Questions about the table below.
1) What is the bottom entry of the column that holds the smallest entry?
2) What is the first entry in the row that holds the smallest entry?
3) What is the largest entry?
4) What is the second-last entry, reading row by row?
5) What is the third entry from the end, reading row by row?
6) What is the entry in the bottom-left corner?
7) What is the entry in the top-right corner?
8) What is the entry in the top-left corner?
143	137	127	127	129	130	127	115	140	131	146	129	133
126	133	128	130	128	123	127	123	147	134	144	125	134
126	128	128	121	133	126	127	126	131	136	121	137	130
128	124	133	124	119	109	132	140	118	133	112	125	113
120	123	133	137	122	151	133	141	136	127	126	129	127
114	101	125	130	121	135	115	114	126	121	110	132	126
124	130	125	131	126	139	134	134	133	133	127	133	130
131	145	127	116	139	130	142	149	104	115	128	123	133
121	136	124	132	126	124	133	135	133	129	139	127	126
1) 136
2) 114
3) 151
4) 127
5) 139
6) 121
7) 133
8) 143

m =
[[123 128 123 118 155 117]
 [136 116 133 100 131 130]
 [121 114 136 114 107 119]
 [134 123 118 102 126 114]
 [147 127 128 121 107 142]
 [126 142 108 139 135 112]
 [123 122 144 141 109 141]
 [116 136 129 150 146 127]
 [115 137 129 154 139 128]
 [118 133 129 152 111 126]
 [142 130 117 108 146 126]
 [133 114 137 108 111 130]
 [133 129 126 118 158 132]
 [110 134 128 151 133 119]
 [151 128 122 114 116 138]
 [152 131 117 112 124 136]]
Rows and columns are numbered from 0.
The entry at row 0, column 2 -> 123
The top entry of the column that holds the largest entry -> 155
The entry directly below the smallest entry is 114
The bottom entry of the column that holds the largest entry: 124
The entry just left of the smallest entry: 133
The entry in the bottom-left corner?
A: 152
The entry at row 0, column 1?
A: 128
The largest entry is 158
The entry just right of 115: 137
The bottom entry of the column that holds the smallest entry?
A: 112
The top-right entry is 117
The entry in row 0 and column 0: 123
The minimum is 100
The entry at row 2, column 0 is 121
The entry directly above the smallest entry?
A: 118
The entry in row 2 and column 1?
A: 114
The entry directly below the largest entry: 133
The entry in the bottom-right corner?
A: 136
The entry in row 1 and column 0 is 136
The entry just left of the largest entry?
A: 118
The entry directly above 144?
A: 108

Read these off the grid that follows.
1) Report the entry in the top-right corner.
2) Report the entry in the top-left corner.
3) Report the third entry in reading order.
4) Report the 5th entry in reading order.
5) Report the third-last entry, reading row by row.
6) Report the largest entry in the last column.
[[142 140 142 147 149 144]
 [148 146 145 144 144 146]
 [140 142 144 146 143 141]
 [138 141 150 145 145 146]
 [142 143 145 146 143 142]
 [141 144 149 144 143 143]
 [150 144 143 149 152 148]
 [147 146 142 147 149 147]
 [143 146 146 145 145 146]
 [138 140 148 148 144 141]
 [147 141 143 148 146 142]
 [142 150 144 146 141 142]
 [150 147 144 143 143 144]
 [145 143 141 148 152 143]
 [149 149 142 146 141 145]]
1) 144
2) 142
3) 142
4) 149
5) 146
6) 148

[140 102 129 125 133]
What is the maximum? 140
The entry just left of 125 -> 129

[[123, 125, 105, 123, 139, 139, 141], [125, 126, 103, 120, 141, 138, 142], [112, 123, 120, 130, 133, 142, 119], [115, 124, 114, 125, 138, 138, 125], [125, 126, 103, 120, 141, 137, 142], [124, 120, 105, 122, 131, 134, 132], [124, 122, 103, 126, 134, 136, 139], [112, 124, 119, 129, 136, 141, 119], [120, 119, 111, 123, 129, 134, 121], [119, 120, 111, 127, 133, 136, 131], [113, 119, 120, 123, 138, 134, 119], [122, 119, 109, 122, 130, 137, 131], [123, 121, 106, 123, 129, 137, 133], [122, 122, 108, 121, 129, 142, 127], [121, 119, 106, 130, 129, 134, 134]]
The entry just right of 109 is 122
The first entry in reading order: 123
The 4th entry in reading order -> 123
Give the entry just right of the centre entry.
136

Read these off the grid that follows.
1) Find the smallest entry in the last row.
2) Find the third entry on the diagonal from the top-right corner.
3) Find the entry in the top-right corner.
4) Find the bottom-right entry.
5) Find the 2nd entry, reading row by row.
6) Find the last entry of the largest entry's row.
7) Find the first entry on the main diagonal.
8) Find the first entry of the largest entry's row.
[[144 123 138 131 138 140]
 [142 127 131 127 140 149]
 [142 126 132 127 139 144]
 [140 129 130 125 140 151]
 [142 123 139 130 140 144]
 [141 127 133 127 140 143]
 [144 124 135 132 139 147]
 [141 129 129 124 141 148]
 [142 126 131 129 139 144]
 [141 124 133 129 136 146]
 [141 127 134 131 144 145]
 [142 127 130 125 142 146]
 [142 126 136 126 145 139]
 [142 127 133 127 141 144]
 [140 129 132 127 144 149]
 [144 127 138 130 149 146]]
1) 127
2) 127
3) 140
4) 146
5) 123
6) 151
7) 144
8) 140

Questions about the row below.
1) The smallest entry?
2) The entry just right of 118?
[127 118 138  98 135 125 134 137]
1) 98
2) 138

W = [[131, 127, 130, 130, 127, 131, 133, 121, 125], [154, 121, 145, 143, 106, 100, 145, 135, 103], [112, 117, 139, 135, 139, 116, 126, 108, 133]]
The entry at the centre is 106
Read off the entry just right of 154.
A: 121
